[ 26.6 -38.2  49.3  27.9 -27.8 -31.4] -> ruk
[ 33.3 -30.9 -28.2  10.4 -17.5  10.5] -> Tidab
[ 10.5  36.6 -31.3 -52.7   7.0  51.3] -> Rik
[  7.0 -57.9 -18.1 -52.6  16.5 -16.4] -> mep
rest: [  7.0 -57.9] => [-18.1 -52.6  16.5 -16.4]
rest: [-18.1 -52.6] => [ 16.5 -16.4]
rest: [-28.2  10.4 -17.5] => [10.5]
both Tidab Rik:  => [10.5]
rest: [-31.3 -52.7] => [ 7.0 51.3]
both mep Rik:  => [7.0]
both Rik Tidab:  => [10.5]

[ 21.8 -52.6 -26.6 -26.6 -32.9  -3.3   4.9 -16.4  -9.6  16.2   1.2  48.4
  22.2  26.0] : Nak
[ 26.6  -0.6  22.4   5.1  11.8 -18.1  27.7  26.9 -42.5 -15.4 -13.2   0.9
  18.9 -26.2] : ren
[-1.2 -6.8  0.4 -2.6 -6.0 -3.5  0.7 -5.6  8.5 -5.8 -6.6 -0.5 -1.8  7.7] : lele
[ -6.0   2.2   0.4  21.3  39.5   3.7  -0.7  -0.6  45.8  -1.5  94.7  69.9
  96.8 -94.6] : bele
rest: [-6.0  2.2  0.4 21.3 39.5] => [  3.7  -0.7  -0.6  45.8  -1.5  94.7  69.9  96.8 -94.6]
both ren bele:  => [-0.6]
rest: [-1.5 94.7 69.9] => [ 96.8 -94.6]
both bele ren:  => [-0.6]
rest: [-0.6 45.8 -1.5] => [ 94.7  69.9  96.8 -94.6]

[ 72.9 -30.8 -27.0  -4.0   5.4] -> refa
[  3.7 -45.8 -39.7 -20.0  36.6] -> venaf
[-13.3 -30.8  -3.8  -3.9   5.5] -> Tekuv
[ -7.7 -30.8 -27.0  -3.9   5.4] -> pelu
[ 72.8  21.0  15.1  -1.4 -27.0] -> Bibe
rest: [-45.8 -39.7] => [-20.0  36.6]
rest: [-3.8 -3.9] => [5.5]
both pelu Bibe:  => [-27.0]
both Bibe pelu:  => [-27.0]
rest: [ 72.9 -30.8] => [-27.0  -4.0   5.4]
rest: [  3.7 -45.8] => [-39.7 -20.0  36.6]
rest: [-45.8 -39.7 -20.0] => [36.6]

[-83.9   7.2 -17.2 -42.9  23.7  36.4  59.3 -23.8  22.2 -49.6] = risi
[ 37.3  23.7 -17.2  32.6  22.2  36.5  61.4 -23.8 -19.2  44.4] = pid
[-24.6   7.6 -34.9  32.6  22.2  36.6  61.4 -23.8  11.9  -7.7] = tob
[  9.9   2.7 -20.7 -56.7  23.6  36.6  61.4 -23.8  -7.4  22.5] = zifo
rest: [ 23.7 -17.2  32.6  22.2  36.5] => [ 61.4 -23.8 -19.2  44.4]
rest: [ 36.5  61.4 -23.8] => [-19.2  44.4]
rest: [23.6 36.6] => [ 61.4 -23.8  -7.4  22.5]
both risi zifo:  => [-23.8]
rest: [ 22.2  36.5  61.4 -23.8] => [-19.2  44.4]
rest: [32.6 22.2 36.6] => [ 61.4 -23.8  11.9  -7.7]
find: [-24.6   7.6 -34.9  32.6  22.2  36.6  61.4 -23.8  11.9  -7.7] => tob

[ 12.5   9.9   0.9  -2.6  -0.4   8.1 -35.8]  Vut
[ -0.7  -4.4  -4.3 -13.3   1.0  -5.0  12.9]  pupor
[-59.4  63.6 -44.6 -33.2  14.3 -70.0 -33.2]  Forug
[ 16.6 -30.4 -29.6 -14.5  13.4  -0.4 -24.4]  ponik
[ 43.4  -4.2 -11.1 -16.4  -3.5  17.1 -19.8]  Zisi
[ 20.9  47.8  52.4  14.8  16.0 -19.2   5.3]  fof
[ -5.0 -38.8 -10.2 -16.5  -3.5 -10.2 -11.6]  guku
[ 34.5  -3.0   1.9   1.1  -7.6  17.1 -21.8]  tepo
[ 43.4  -4.2 -11.1  20.5   7.6  17.1 -75.9]  migir
[ -1.0  -6.8  17.2  -3.3 -15.0 -31.3  33.9]  Peg
[ 2.1  9.8 -4.0  3.2 11.5 -9.8 -3.1]  Galap
both Zisi tepo:  => [17.1]
rest: [-16.5  -3.5] => [-10.2 -11.6]

[ -4.7 -19.2   6.6 -59.7  -9.6 -75.8 -16.6  31.7  -3.7   0.8  21.3  45.0
  -0.4 -15.1 -24.2] : foti
[  0.5 -10.5   2.3 -31.5  -4.1 -48.5 -21.0  23.6  -2.6   1.2  17.2  27.1
  -5.9  -5.3 -28.6] : kori
[ -0.8  -9.3  12.2 -23.4   1.9 -36.4 -12.2  19.9   1.3   2.9  13.3  14.2
  -2.8  -7.5 -15.5] : niv
[  9.2  -2.4 -15.2  42.6  -5.5 -18.9 -16.8 -37.8  85.2 -18.7  39.7  47.8
  16.1 -16.0 -30.5] : dosu
[ -5.1 -10.8  10.7 -34.0  -4.6 -48.5 -26.6  21.9   4.5  -4.8  15.2  33.0
   2.0  -8.4 -19.3] : petof
[-15.8 -24.6  10.6 -15.7  -0.2 -35.1  -7.4 -13.1  -7.8 -13.0 -14.5  24.2
  -6.0   9.8  -5.9] : kiro
[  0.0   3.6   3.7  11.8  -9.5 -32.4 -11.4 -35.6  44.5 -10.7  34.6  47.5
   6.6 -12.7 -31.9] : peti
[ -5.6 -10.0   0.8 -36.0  -5.6   3.6 -23.8  23.9  -0.4  -2.2  13.0  25.4
   1.6  -9.4 -22.3] : zures
[ -3.5 -19.7   4.1 -51.9  -4.8 -69.8 -27.0  38.7  -0.1   2.5  19.8  49.0
   1.7 -10.4 -26.5] : Tila
[-42.1 -24.0  18.6 -14.3   6.7 -39.7   2.7 -29.0  -5.6 -13.4 -29.6  26.3
  -2.6  40.0   4.0] : zipid
[  6.2 -22.5   8.6 -89.0 -10.9 -89.1 -18.6  43.4  -1.5  -0.7  23.7  58.9
  -1.4  -4.4 -23.2] : pala
rest: [-23.4   1.9 -36.4 -12.2  19.9] => [  1.3   2.9  13.3  14.2  -2.8  -7.5 -15.5]
find: [ -4.7 -19.2   6.6 -59.7  -9.6 -75.8 -16.6  31.7  -3.7   0.8  21.3  45.0
  -0.4 -15.1 -24.2] => foti
rest: [-15.2  42.6  -5.5 -18.9] => [-16.8 -37.8  85.2 -18.7  39.7  47.8  16.1 -16.0 -30.5]
both peti zures:  => [3.6]

[ 30.6  -2.9 -73.7  23.8 -46.3  23.7] : Vegu
[-69.1  -2.8 -73.7  23.9 -46.4  74.8] : Zomu
[ 43.9  22.8 -38.5  23.8 -46.3 -46.9] : zuk
both Vegu Zomu:  => [-73.7]
rest: [-69.1  -2.8] => [-73.7  23.9 -46.4  74.8]
rest: [ 22.8 -38.5] => [ 23.8 -46.3 -46.9]
rest: [-73.7  23.8] => [-46.3  23.7]
rest: [ -2.9 -73.7] => [ 23.8 -46.3  23.7]
find: [ 43.9  22.8 -38.5  23.8 -46.3 -46.9] => zuk

[ 60.1 -18.5  31.3 -15.7  -3.6 -43.5 -19.7   1.4 -19.8 -23.7   1.1  15.7
  -8.2 -44.6] -> kiti
[ 29.0 -24.7  35.2   6.3  27.2 -49.6  10.2  20.8 -17.9   1.3  -7.0  -8.6
 -24.9  -1.6] -> nuliz
[ 29.0 -24.7  35.2   6.3  27.2 -43.5 -19.6   1.4 -17.9   1.3  -7.0  -8.6
 -24.9  -1.6] -> doz
[ 29.0 -24.7  35.2   6.3 -24.9 -49.6  10.2 -35.8 -17.9   1.3  18.1  27.4
  19.6 -41.8] -> dov
[ 28.9 -24.7 -35.9 -26.0  -4.8 -43.2 -35.8 -24.9 -24.1 -24.8  25.9  18.4
 -25.0  -1.6] -> Potut
find: [ 29.0 -24.7  35.2   6.3  27.2 -43.5 -19.6   1.4 -17.9   1.3  -7.0  -8.6
 -24.9  -1.6] => doz
rest: [ 10.2 -35.8] => [-17.9   1.3  18.1  27.4  19.6 -41.8]
find: [ 28.9 -24.7 -35.9 -26.0  -4.8 -43.2 -35.8 -24.9 -24.1 -24.8  25.9  18.4
 -25.0  -1.6] => Potut
rest: [-43.5 -19.7   1.4] => [-19.8 -23.7   1.1  15.7  -8.2 -44.6]
rest: [-35.8 -24.9] => [-24.1 -24.8  25.9  18.4 -25.0  -1.6]
rest: [ 35.2   6.3 -24.9 -49.6] => [ 10.2 -35.8 -17.9   1.3  18.1  27.4  19.6 -41.8]

